(in the rows, 128 means zero)
Which row each row swaps with, under one turn or mirror:
gez: [165 161 140 127 102 105 109  77 118 169 138 138 140 158 117]
kolif: [112 108 137 138 129 151 110  95 139 139 105 119 161 128 146]
Lomuf: [106 102 128 133 132 138 138 119 100 108 125 115 135 134 120]
Tomig: [121 116 128 129 112 138  96 108 154 163 136 145 142 157 117]
zugur: [148 157 132 126 117  96 142  86  76 118 133 121 132 145 112]
zusi: [174 173 131 153 101  96 115  92 104 139 134 136 139 150 123]
zufi: [107 122 119 125 137 135 158 113  97 113 125 123 128 135 136]
fiv: [117 126 120 130 127 142 163 128 101 110 119 117 133 136 132]
nulu: [138 164 134 117 127 118 158  96  77 121 128 115 139 140 117]
piru: [159 172 133 135 111  97 117  68 103 150 121 128 159 149 137]
kul: [157 170 139 131 113 104 116  61 113 149 114 125 158 139 135]
bonev: [149 108 115 162 121 134 102 121 143 124 126 139 130 126 138]
lafu: [109 103 131 140 132 155 119 107 135 139 111 124 155 135 152]
gar: [118  99 136 134 118 153 103 114 146 158 129 134 142 146 127]
sasad: [143 160 154 119 114 112 143  96  73 119 131 130 134 155 118]
Budur: [161 175 134 131 115 102 124  66 102 150 121 130 152 149 140]
karil: [170 166 140 130 111 110 110  76 113 164 131 140 144 164 124]
sugeg: [122 103 127 162 120 149 108 132 136 125 124 131 141 136 134]
zuta: [146 164 122 125 118 113 165 107  84 118 126 121 131 144 126]
Susos: [122 102 137 138 127 161 105 114 144 151 120 135 146 150 135]
pibu: [147 152 131 127 102 111 100  86 138 168 141 147 141 165 111]
roz: [116 109 138 141 121 150 103 120 145 161 127 145 148 141 135]
favem: [108 114 151 126 125 149 138 124  94 110 125 127 135 144 125]
gimes: [110 125 131 121 136 146 153 118  93 113 123 112 140 132 122]
Dogi: [107 103 129 143 129 150 113 107 134 138 111 123 161 134 147]
Funir: [136 110 122 159 121 136  94 127 143 120 136 138 139 133 144]
garo: [183 150 116 159 109 100 105  96 122 131 133 143 127 136 130]
Lig: [175 161 125 153 108  96 100  96 119 129 145 142 137 143 135]
duno: [135 158 122 119 128 107 160  93  81 119 131 125 128 142 130]
dison: [160 169 140 133 106 105 108  86 119 171 137 150 147 153 125]

piru is swapped with Dogi
lafu is swapped with Budur
kolif is swapped with kul
Tomig is swapped with pibu
garo is swapped with bonev
Lomuf is swapped with zugur

Which row each row swaps with, under one turn or mirror:
Giful: [136 101 151 129 126 115 138 120 141 156 104 119 120 178 108 134]
Zub: [145 130 138 112  95 118 123 155 153 146 131 130 110 144 109 134]
boru: [111 131 109 129 143 105 145 102 149 146 151 109 146 130 115 124]
moda: [109 149 117 135 148 156 114 129 127 141  94 133  88 144 105 142]
poni: [110 124 155 133 115 114 154 150 127 133 100 132 111 182  97 131]
pur: [ 88 157 103 163 123 138 144 127 115 115  89 127 104 116 108 126]
peg: [107 113 149 128 112 102 168 141 152 123 116 113 140 162 108 118]
vok: [126 146  99 145 101 125 121 135 138 139 134 137 114  87 120 132]
teral: [113 118 124 139 146 157 123 150 140 140  85 146  89 141 115 144]
vab: [ 86 139 105 172 120 114 163 117 111 125 122 135 132 106 115 125]
labu: [130 152 139 128 112 113 133 127 121 144 110 123  91 178  97 140]
ded: [109 102 126 130 143 112 154 122 163 145 144 118 152 123 127 127]
Tetok: [109 104 111 170 113 111 164 130 132 131 126 140 127  94 135 134]
geper: [111 124  99 176 135 131 135  95 117 146 106 129 120 100 122 134]

pur is swapped with peg
vok is swapped with Zub
ded is swapped with moda

